(in the rows, 128 means zero)
Each row of Y is roughly a mix of the hidden directions of one of a few groups.
Y:
[[141 122 153 117 111 116  94 112 110 186 121]
 [145 132 114 167 139 176  85 121 119 137 124]
 [ 86 130  87 142 117 159 154 117  99 138 131]
 [ 93 139  97 124 143 163 167 125 154 109 137]
 [ 82 111 132 124 126 126 121  90  95 156 155]
 [156 140 105 106 131 120  75 119 113 163 138]
 [105 115  85 130 110 104 120 115 134  88 164]
 [ 93 125  86 151 116 158 160 124  99 130 129]
 [137 124 156 102 135  76 116 126 165 121 152]
 [104 112 141 106 124 109 192 114 124 146 122]
 [102 135  90 100 112 171 155 110 110 135 123]
 [121 112  97  90 126  99 134  81 143 148 123]
 [180 156 119 153 147 159 102 130 128 139 111]
 [160 136 164  97 141  97 109 123 167 135 138]
 [181 150 129 122 134 135 117 160 153 105  99]
 [142 118 157 114  99 116 120 108 132 188 124]
 [132 149 134  77 122 120  73 123 131 144 129]
 [124 118 156  71 140  94 119 145 143 110 142]
 [183 163 122 138 128 141  96 146 129 122 104]
 [166 135 175 136 136 134 147 149 119 165 109]
 [111 102 106 135 160 111 131 125 158  76 134]
 [166 149 170 116 113 103 114 134 138 166 139]
 [108 145  90 164 126 163  90 123 119 138 115]
 [156 139 182 130 111 109 114 142 117 166 130]
 [100 127 165 157 127 149 165 139 108 158 142]
 [142 146 109 150 128 148  62 136 128 111 134]
 [134 131 145  83 114  82 142 149 144  98 130]
 [108 108 148 140 114 150 186 128  97 140 122]
 [ 80 132  95  92 121 112 129 108 134 130 159]
 [147 134 125  86 133 104  86 101 122 163 124]
 [141 138  93 111 123 132  66 119 118 150 138]
 [167 134 147  86 133 126  90 145 137  97 127]
 [ 94 133 156 163 123 161 157 147 112 144 150]
 [105 110 141  81 136  95 135 139 160  98 134]
 [122 127 142  97 120  84 184 131 137 126 124]
 [135 122 115 175 114 163 161 142  96 130 109]
 [138 145 107 181 119 159 127 115 102 157 117]
 [160 134 148  92 122 105  95 152 141  92 127]
 [166 130 116  88 133  93  91 110 137 125 112]
 [164 122 129 175 137 142 110 152 122 102  97]
 [113 112 114 184 140 160 155 122 131 156 122]
 [116 139 150 138 171 156 133 147 109 104  87]
 [103 125  74 152 128 165 137 126 108 107 114]
 [ 73  99 136 109 115 100 150 112 123 128 149]
 [114 131 140  86 122  79 112 119 154 125 157]
 [140 126 155 113 103 122 102 111 125 189 127]
 [ 74 119  91 132 117 145 153 119  99 130 139]
 [126 132 139  78 142  95 102 113 165 119 145]
 [ 96 133  90 132 143 161 164 128 151  98 131]
 [103 133 113 137 111 151  73 117  92 134 145]
 [158 123 159  79 138 109 108 149 144 102 132]
 [125 130 143  98 136 155  94 108  84 159 141]
 [169 128 170 123 138 104 102 139 107 134  96]
 [ 82 117 105 133 119 144  74 126 129 109 137]
 [146 128 143 148 152 117  93 150  74 124 114]
 [142 123 171 141 107 142 173 134 104 159 120]
 [135 146 102 182 118 156 139 113 106 154 119]
 [176 126 151 116 134 114 156 159 158 107 113]
 [ 92 111 115 164 135 142 168 104 123 160 130]
 [156 126 148 113 107 109  92 116 117 180 131]
 [170 142 141  93 136 111  82 125 134 133 105]
 [176 127 167 144 140 100 105 146 150 119 121]
 [151 141  99 126 146 112  75 134 158 104 128]
 [ 85 124 105 160 119 127 170 108 118 154 131]
 [123 125 103 177 143 177 120 120 132 146 109]
 [167 164 110 132 122 146  81 139 126 111 111]
 [137 118 188 133 118 109 119 126 104 163 111]
 [148 134 172 121 112 119  86 128 111 168 124]
 [147 126 137 128 140 102  80 129  78 148 126]
 [ 67 113 106 156 109 129 118 112 112 138 141]
 [172 135 161 111 132  94 110 132 167 118 129]
 [ 84 130  83 148 113 146 154 120 103 131 138]
 [ 75 103 119 152 112 110 152 107 122 132 155]
 [136 105 128  94 121  96 144  88 149 149  97]
 [110 118  81 121 103 113 116 111 151  93 156]
 [ 79  98 130 144 114 109 153 105 115 139 157]
 [175 159 119 145 134 151  87 144 128 127 106]
 [161 147 144  75 128 117  95 123 155 135 127]
 [110 138 175 150 130 145 142 142  99 166 148]
 [ 94 121 119 170 124 157 146 151 123  87 130]
 [134 158 181 116 118 160 132 142 160 143 127]
 [119 122 113 162 136 170  73 125 121 134 130]
 [130 115 123 144 105 120 199 129 135 113 138]
 [109 133 140  81 126  86 116 112 154 132 158]
 [ 89 129  83 146 116 156 157 120 101 134 133]
 [121 120 112 168 142 178  92 117 118 144 131]
 [137 124 116 174 121 169 144 143  94 128 100]
 [167 135 151 117 116 129 100 129 122 185 119]
 [ 75 119  95 171 113 138 124 113 123 135 131]
 [179 148 142  99 151 151 105 145 133 129 105]
 [144 130 176 124  97 143 140 129 155 169 115]
 [135 115 134 169 117 125 193 132 132 116 130]
 [123 144 164  95 110  96 135 113 138 165 154]
 [133 140 136  83 138  93 108 112 168 132 152]
 [146 122 120 179 133 166 134 146 100 126  99]
 [ 74 124 121 139 137 131 152 124 128  78 140]
 [ 94 115 140  90 104  84 146 126 124 110 148]
 [163 125 157 121 117 134 140 126 137 187 105]
 [169 146 138 105 123 120  84 156 138  98 119]
 [163 131 149  78 137 126  95 140 140  98 125]
 [ 89 139 123  83 112 120 147 103 129 155 156]
 [ 71 128  92 111 115 130 148 110 114 133 151]
 [144 126 117 173 127 172 140 142  97 132  99]
 [138 149  99 182 117 158 125 113 108 147 117]
 [139 129 149  98 132  76 113 125 167 122 153]
 [153 125 135 115 112 124  87 116 115 185 118]
 [132 119 155 158 129 142 185 145 119 158 125]
 [162 125 154 102 143  87  99 120 116 122  96]
 [142 141  65 116 133 131  95 129 136 111 151]]
One row of each group comes first, with its name. Which group is each row after those in?
[186 122 135 122 114  98  93 132 119 151 118]
R
[181 123 165 149 139 144 117 149 125 131  98]
N
[175 130 152  98 134 135  89 149 135 103 122]
V

[148 138 114 143 140 115 177 142 172 111 109]
V
[124 143 106 130 136 157 162 145 167  85 131]
R
[ 88 108  98 149 115 152 147 136  88 112 119]
N
[ 66  83 136 135 130 134 125 121 123 143 143]
V
[156 142  75 111 134 123  86 129 129 123 151]
R
[147 143 163 144 142 167 131 156 116 160 101]
R
[ 76 100 134 104 106  95 138 129 132 108 146]
V
[144 106 160 167 153  98 108 149 139 103 123]
N
[147 143 140 149 151 125  92 162  85 110 136]
R
[145 141 174 121 103 119 118 139 104 176 132]
N
[149 112  75 121 128 120 143 122 159  94 106]
R
